Rotation paths and how fast each direction turns (deg/step)
Each turn is a multiple of 5 degrees from 10 to 175, or 0.
Each row of a path follows its step; steps can be skipped.

step 2: [-11   0  -5   4 -14 -15  10 -18  22  -6   4  13 -12  16   3  20 -19  15
 -16   3  21   0  -5 -15   8   3  -4   1 -15  -7  -6 -23  -1  24  -2   0
 -12  -5   6  12   9  -1  12   9   7 -14 -13]
step 3: [  1  -9   2  -4   1  -8  -5 -11 -21   4  -1 -10   2  10  25 -18   7  32
  -8 -11   6  -9  19 -17  10   1  18 -11   4  -7   2   1  10  30  -7   2
 -11  -7   1   2  -8  -8   3  18   0  -9  19]
step 8: [ -2  -7  -7  -2  -5 -23   4 -12  23   0   6  -5   4  22   8 -12 -15  17
  -1   4  20  -7  19 -12   7   6 -22 -19  10   1  -8   9  12   3 -14 -22
 -16   7 -16 -11   2  -1 -11   0  -4   0 -14]
step 15: [ -8  -3   6 -17  -7   7  -4 -11 -11 -11  -9  -7   9  34  11 -18  -3   4
  -1 -13   3 -17   3 -23  29  -6   0  11   0 -20  25  11   7   8   1 -14
  -1   4 -20  -1   0  -2  -6  12   7  -6  -3]
step 16: [  5  -6  -5 -19  -6  -8  17  13  25   4  14  11  -4 -10   2  -8   2  33
  22  -7   8  -7   9  -1  13  -5 -10 -23  15 -10  21   5   1  -9  -3  -4
   4  12  -4   2  12 -10 -20   8  -2 -10  -9]
step 18: [  7   6  -9 -16  -6 -11   8   6 -18  10 -12  -7   3  -5  -3  -6 -22  19
 -20  -6  14  -4  10  -3   6  -5  11 -11  12 -11 -13  -8   4  26  -8  19
 -25   3 -17   1   8 -12  -4  22  -3  -2   3]
step 23: [ -3 -13   1  -7  12 -22  -1  -7  -2  -1 -19   7  -6   6  14 -21  -4   8
  -7 -16  15 -11  14  -7   0  25 -19  -4  19 -12   5  12  -4   0 -13 -20
  -7  -5 -18  10  -6  -4 -20  12  17  -6  -8]
step 26: [ -8   4  15 -16 -12  -9 -17 -25   2 -10  -2 -10   9  -8  -1 -14  -7  23
  -5 -14  -6  -6  -3 -16  22  -8   3 -21  22   4   5 -13  -9  20  -4   9
 -11  -5  10  18  16   0  -4  15  -5   6   0]
step 27: [ -3   6   5 -16 -21  -6  13   8  -5  -4  13  10   8  25  25  12  -2  14
 -15 -12  14  -7  10  -3   7  -5 -18   3 -10 -17   8  -9  -3   9  -1  -7
  -9   0   3   3   5  12 -14  18   0 -23 -24]
step 29: [ -7  -2 -13   9  16   5   2  10 -12   0   5  18 -30   7  14   7  -6  18
 -10 -22  -4   0  -5   0   6  15  -9  -8  17   9   3 -11  -5  15 -19   4
 -17   3 -14  10  18   3   2  12  26  11   4]
Speeds:
[ 3  2 -3  1  1  1 -1  2 -6  6 -9  2  1 -3 -8  0 -5 -3 -6  4  6 -4 -3  5
 -1  4 -6 -3  2  2  1 -1 -3 -5 -4  7 -1  0 -2  3 -1 -3  0 -2  4  3  0]
60
[  7  -2   2   1   9  -2  -7   1   2  -1  -2   2  -3   2   2   1   5  -2
  -8  -6  -2  -1   4 -10   1  -4  -4   0   0   1  -1   0  -2   0   0   3
  -2   1  -1   4  -1  -2   1  -5  -7   4  -1]
125
[ 4 -2  2  4  3  2  2  7 -1  1  9 -4 -2 -4  1  1  1  0  1  1  1 -1  4  6
 -3 -8 -5 -1  1  1  0  3  7  2 -7  3 -7 -1  1  2  1 -3 -5  6  1  1 -2]
170
[ 2 -4  0 -4  4 -1  1 -2  3 -1 -2 -1 -4 -3  0 -3 -6  4 -1  7  3 -3 -6 -5
  1 -1  3  3  1 -2 -2  1  2 -9  0 -1 -2 -4  4 -4  3 -1 -1  8 -8  3 -4]
45
[-6  2 -3  5  1 -3  4 -1  4  3 -2 -5  3 -8 -1 -2  1 -2  4 -4  7 -3 -1 -2
  7 -4  0  4 -1 -1 -1  2  2 -1 -1 -1  1 -3 -9  3  5 -3 -1 -7 -2 -2 -4]
45
[ -2  -4   1  -1   5  -2   0   2   7   4   2  -1 -10  -2  -4   7  -3   4
   4   2  -2  -2   3   4  -1   1  -1   4  -7   0   0  -1  -5   4   3   5
   2  -3  -2  -3   1  -3   8  -1   2  -3   3]
95
[ -9  -5   0  -9  -2   1   0   2   3  -1   6  -4   4   1  -1  -2  -3  -4
  -2   0   1   3   0   2  -1  -2  -4   1   5  -1   3   2 -11   1   0   2
  -3   5  -1  -2  -4  -5  -2  -2  -6   4   1]
40

step 2: [  0  15   5   3  -2  11  13  20 -18  18 -16   2  -5  -6 -25   0 -19   7
   0  19  -2  -1   5  -4   4   4  14  13  -9  10 -22 -11 -16   5   2   1
  19  10  13   4  12  11  17  17   8  -6  -6]
step 8: [ 13  12   6  -5  -7  -1 -11   6   5  13 -15   9  -8   0   4   8 -17  16
 -11  12  -4  -3  30   3  15  12 -18  -4  -5 -15 -13  16  -1  -2  -8  -7
   9  36  -3  -5  -4   6   3  20   3  11   3]
step 11: [  8   8   5 -14  23   1  -4  -6   8   7  -8 -10   1   4 -13 -25  -7  -2
   5   5 -16  -5   2  -4  15  -2 -16 -10 -24   3 -12  -7 -29  -7   2   6
 -12  25  11  -9 -13  -1  13  11  13   2  -2]
step 13: [  2  12  20  20  -9 -15  12   9 -11  11  -3   1  -6  -5   1 -14  10  13
 -11  -1  -4   8  11  -5  -3 -13  12   0  -7   9  -6  -7   6  12  30 -12
   6  -2   6   1   2   0  12   2  15  20 -33]
step 14: [ -2  15   1  14  12   0   6 -19  13  22 -26   4  11 -11  -4 -10 -14  -8
 -11  -2   3  -1   1  -6  -6  12  -9 -22  11   2  -3   4  -8   6   6  -6
  -7  14 -21 -12 -18   1   3  17   4 -15  22]
step 18: [ 25 -21   2  16   4  -4  20   5  -6  -9   5  14  -9  10  -7 -11  -7  20
  -2   1  11 -18   6   1   2  -4  19  20   5  16   7   1  -6  -1   3  16
  14 -12  12 -15  -6  -3   8  -5  11 -17  17]
step 21: [ 16   5  -5   7  -8  27  15 -13   3  -1   7  10  14  -2   9 -11  18  23
  14  19   9   7  13 -15  13  -3   5  -3  -2   9  17   1   6  11  18   0
  23  -7   4  -7   8 -18  -9  -3   5  -3   7]
step 25: [  5   9  -9   3   8  18  10  -7  -4   6 -30  15  -4   6   3   7 -14 -10
 -27   4  12   7   2  -5 -26 -16   2   4   8 -15  -2 -17  17 -14  10  -6
 -17   2  -6  -1  12  -2  12  19  -1  -3   3]
step 27: [ 38 -16 -17  -5  -2  12 -14 -13  -6  -3  -4  10  17   4 -23  -8 -13   1
  -2  19  -9   5  -5  -3  13   5   7   9 -17   3  12  -7   0  15   9  -4
   4   0  11   9   3   0  18 -10  -3  -9   8]
step 31: [-28   6  10  -9  13  16  -8   8   7 -22 -30   2 -12   0  -2  11 -25  17
 -16   8   4  -9 -14  -7  10 -11   9  -3  13 -22   9  -2 -10  -3   1  -4
   5   5  -4 -14   5   3   8  -4   1   0  -4]
Speeds:
[ 2  2 -4  7  0  6  1 -2  1  1  4  2 -2  0 -3 -5 -5 -5  1 -4  5  2 -2 -5
 -5  4 -5  1  4 -4  3 -2  1  5  1  4 -4 -2  6  5  0 -6 -1  4  3 -3  5]
160
[-7  3 -2 -6  7  1 -3  1  3  4  1  0 -7 -3  5  2 -3 -2 -4 -3 -5  0 -2  4
 -2 -5 -1 -4 -1  0  5  1  2 -1 -2 -1 -5 -2  0 -6 -2 -4  4  0  1 -1  9]
130
[-1  3 -3  0 -4  0 -1  9 -6  6  2 -3 -6  0  4  0 -2 -1  0 -4 -7  2 -1 -2
  6  7  4 -3  1 -4  0 -4 -7  4 -5  3 -1  2  0  0  0  5 -5  3 -2  0 -2]
10
[ 2  3 -5  0  5  1  2  3  7 -1  3  3 -1  0  4  2 -5  5  4  9 -1 -8  0 -4
  5 -4  2  6 -2 -1 -1 -3  1  1  1  0 -1 -5 -4  4  0  5 -3  5 -1 -3  3]
115
[ 0  0 -3  1 -6  5 -1  0 -3 -1 -3  4  4 -4  0 -1  6  2  1 -4 -2  0  1 -6
 -4  0 -3  3 -3  3 -1 -5  3 -2 -9 -8  0 -1 -5 -4 -6  0 -8  1  1 -1  5]
160
[-3  1  1  2  2 -5  0 -2 -4  3 -5  1  3 -4  4  1  6 -1  2 -2  0 -4 -1 -5
  1  1  3  0  5  8  2 -4  5  1 -1  7  1  1  2 -2  7  3  6  6  5 -5  3]
90

step 4: [ -7  13  -7   6   6 -15  -3   5  11   0  -4  25  -3   6 -14   2  -8   9
   7  -3  12  -2 -14  -8  12  -7  -3 -11  18  -1 -14 -15  15 -15   9 -14
   0  36 -11   6   8  16 -11   1  12 -17   2]
step 12: [-18   6   1  12  -2  14   4  -2   3  -3 -18  -2  10  -6  18   2 -19  12
  17  -5   0  10   7 -23   4 -13   7   4  25  12  -2  -3   1  -3  16  -3
  -5 -18  14   0  -4  29 -14  -9 -14   9  -5]
step 16: [-11   8   4  10  20   2   2  10   1  -1  -4  -5   1  -1 -18 -19 -18   8
  25  -1  20   2  -4 -11  10 -11   1 -19   7  -5  -4 -20  14  -6  -2 -25
   4   9 -12  -3   2  15 -26  -8  -3  -6  -6]
step 17: [ -1   5  -8  -8   6   1  -8  -3  -3 -12   2   5   6 -10   2  -5 -10  -2
 -14  -7  17  -5  -5   5 -10 -20  10  11  20  12   1 -17  28 -10  19  19
  -2   4 -14   7   1   3  20 -23  19 -11   9]
step 19: [ 22  14   5  -7  -7  -8   4  -6  -8  -6  -9  -2   5  -8  -4 -25 -13   0
  -3   3   3   8   0 -11  13  -1  12  -1   6  -7  -1   0  26   2  -4  -3
  17  32  19  19 -19  -4  13 -10   3   0  15]
step 20: [-21   4  -8   4   6   5 -17 -13  -7  -3  -7  13  -2  -9  10  -5 -15  21
  -4  15  14   3   5  -3   6  -6 -16   6   5  -6   3 -14  10   8  12 -29
  15   3 -25   1 -15 -18   0  16  -1 -15   2]
step 22: [-14  11   1  -2 -15   6  10  -1  10 -15  16  27  -3  15 -21   7 -25   5
  -1  12  11   6  -7 -12  -5   4   5   5   0   0  -8 -21  -1   2  -2 -18
   8  16  -5  13 -11  21 -12   5  10  -1   1]
step 25: [  4  -5 -12   2  -7  -6  12  -2 -10  16  -3   1  16  -5   8 -14 -24  -4
   6  13   0 -18 -13  -1  28 -19  -3  -6  23  -3  -7 -17 -10  -2   2   0
   1   7  26  12 -22   8  -2   2   1  -1   4]
step 27: [-11  12 -16 -10   4 -12   7   8  -3   6   5  22   7  20  14  -2  -7   5
  -8  -5 -22   4  -9  18  13 -11  11 -10  12  18  -7  13  12 -12  19  -3
  10 -15  10  21   0  11 -11   3  -5  -4  16]
step 29: [ -7   4  -2 -13  10 -11  -7 -10  -2   2  -4  -2   2 -24   8  -5 -30  -3
   6  -4   5 -10 -17   9  14 -27   4   8  20  13  -8  -2  13 -15   6   9
   3  -3 -20   7  10   2 -12 -16  13 -10   7]
Speeds:
[-2 -1 -4 -4  2  5 -5 -5 -2  1 -4  4  3 -4 -6 -2  6 -7 -4  6  1 -3 -1 -1
  2 -2  3  7  3  0  4  0  3  2 -3  4  1 -1 -9 -3 -2 -2 -5  2  0  0  0]
120
[ -2   3   2  -5  -1   2   4   5   3  -1  -3  -3   4 -10   1   2   3  -2
  -4  -3   3   1   0  -3  -3  -6  -9   0  -3   2   1  -2  -2   2   0   2
   0   1   3  -1   3   7  -4  -3   8   1   3]
60
[ 5 -1 -8  3 -3  0 -1  0 -4  0 -5 -2  8 -2  3  2 -2  1 -1  5 -4  1  0 -5
 -3  1 -7 -1 -2 -6  0  5  3  3  3 -1 -2 -1  4  7 -3 -8 -3  1  1  2 -2]
60
[ 3  4  4  6  9  5 -1 -2  0  1  3 -1 -2 -3  3  0  5  1  2  2  4 -4 -3 -2
 -6  3 -3 -3  0 -2 -3  2 10 -5  1  2  8  5 -2  2  3 -1  2 -1  2 -2  2]
25
[ 0  3 -4  0 -2  6 -2 -1  2  3  3  2 -2 -2  1 -4  6  4 -1 -2  3  5  9  3
  8 -3 -3  1 -4  0 -3 -2 -2 -6 -5  4  2  0  5  6 -2 -5 -1  4 -2 -2 -2]
60

step 1: [-10   1  -5   4   0 -20 -14 -21  -3 -17  14 -17 -11 -17  -8  20   5  -2
  -1 -18  -2   0   0  -1  14  10  10   5   3  41   3  18   1   0 -18  -3
  -7  -4 -20  16   8  -1   1  -9 -11 -24  -1]
step 4: [  9   4   4 -12  -2 -12  -7  -2  25  11  -7   1  14 -22  26  -7 -31   1
  12  -4 -21  -6 -23 -18  -1  11  20  16  -4 -13   0  -4  -7  -3  -3   0
 -15  10  12  -5 -10  20   5  -1 -10  -2 -25]
step 5: [ 30   4  10  11  -4   4  -4  12  -1   2   2  -2 -20 -30   0  -5 -23   1
 -10 -17 -15   9  19 -21   9   9  10  -7  11  -3   1   0  18 -19  -1   3
   7  -2 -22  -4   1 -12  21 -23  14  -8   2]
step 7: [ -9   7  -6 -15 -10  -5 -25  14  -4   8  11  -4   6  -7 -28   0 -12 -14
 -29  36  -4 -15  -8 -12  -2   7  -8 -10  -9  -5  -9  15  12 -11   6   3
  15 -21 -10  12   4  14   1 -14  11   3   5]
step 9: [  3   0  -1   6  22   3  -7 -14  -9  -1   2  -9  -8  11  -9 -11   4   4
  -1  11 -16  18 -14  14   4  40  31  -4   7   3 -22  12  -5 -18  -7 -11
 -11  -8  -3  22  -1  -2  11 -13  -1 -22  15]
step 12: [-15 -11   0 -21  10   2  12  -5  17  14  15  12  32 -17   5  20  -4   7
  -7  -2   2  11  11 -13   0   9   7  -5  -3 -13  24   4   9   4   8 -24
  -2  13   1  -3 -17   1  12 -25 -27  -2 -14]
step 18: [-12 -22  17  19 -16  12  23   0  -7   7  16   3  -4 -14   5  25 -15 -20
   3  10   7  21 -20  15  13   4  10  19  -7 -13 -17   4  16 -11   3  10
  -4 -10   8  -1  14  -2 -20  -2  -2 -18 -10]
step 22: [-15   4   4 -11  15 -10   1  12  -8   8  -5  12  -7  12  31   4 -31 -27
 -10  -7  -9   3  11  -9  10  -6  16  31   7   5  -5 -13 -15   7  -2 -10
 -21 -10 -14   8 -11  -7 -15   5  -9 -18  -9]
step 26: [-25  -2  -2  14  -7  14   3   9 -10  12  10  14   1  -8 -18  -6 -21  -3
  -4  15  10  12  13 -21   0  -5  -8   9  -3   9  -3   8  10 -30  16 -15
   0 -27  -4  23  -2  17 -16   3  10  -6 -17]
step 28: [-29  20  14   9  18  10  -7 -15 -14  11  10 -17 -15  19 -16   2  19  -7
  16  -4 -27   4  -8 -13   9   0  13  -4  -8  -8   8  16   6 -17 -22  -4
   5 -13  -5   7  -7  -9  -3 -13  -7 -11   6]
Speeds:
[ 1  7  8  0  1  0 -6  1  4  4 -4 -4  2 -7  2 -2 -5  1 -1  8  0  0  6 -3
  4  1 -1  5  2  1  0  0 -4 -2 -2  1 -3 -1  1  3 -1 -2 -3  2  7  0  7]
20
[-7  3  0 -6 -3  5  4 -3  1  0  4 -1 -2 -4  2 -4 -1 -6  7  1 -1  1  9  3
  3 -3  7 -1 -3 -2 -1 -1 -2  3  1  2  5  1  0  6  6  1  0  0 -3  3 -5]
175
[-1  0  8 -2  1  2  1  0  2  1 -1 -6 -2  6  4  3 -1  2 -3 -4 -5  6 -6  0
 -2 -3  3 -3  4  4  1 -5 -5  0  3 -4  2 -5 -1  0  4  5  0 -3  4  9 -2]
60
[-3  0  0  0 -6 -1 -3 -5  0  1 -1 -4 -8 -3  0  2  9  3 -5 -4 -3 -3  0 -6
  4  5 -6 -1 -4 -5  2  2 -4  6  4  2  5 -1 -3  0  2 -5 -4  1 -1  2  4]
80
[-7  3 -3 -3  5  3  1 -1 -3 -6  2 -2  3 -1 -1 -3 -4  0 -1 -1  4  5  1 -8
 -2  0 -3 -6 -3 -2  6 -5  1 -9  2  1  4  0 -1 -2 -1 -4  3 -6  2 -1  5]
155
[-1  2 -1  3  4 -8  2 -4  2 -2 -2  4 -1 -1  9  0 -3 -1  0  4 -4 -2  1  1
  5 -2  2  0  2 -3  8  0  1  1 -4 -8  2  6 -6 -7 -3 -3  1 -1 -3  4 -2]
40
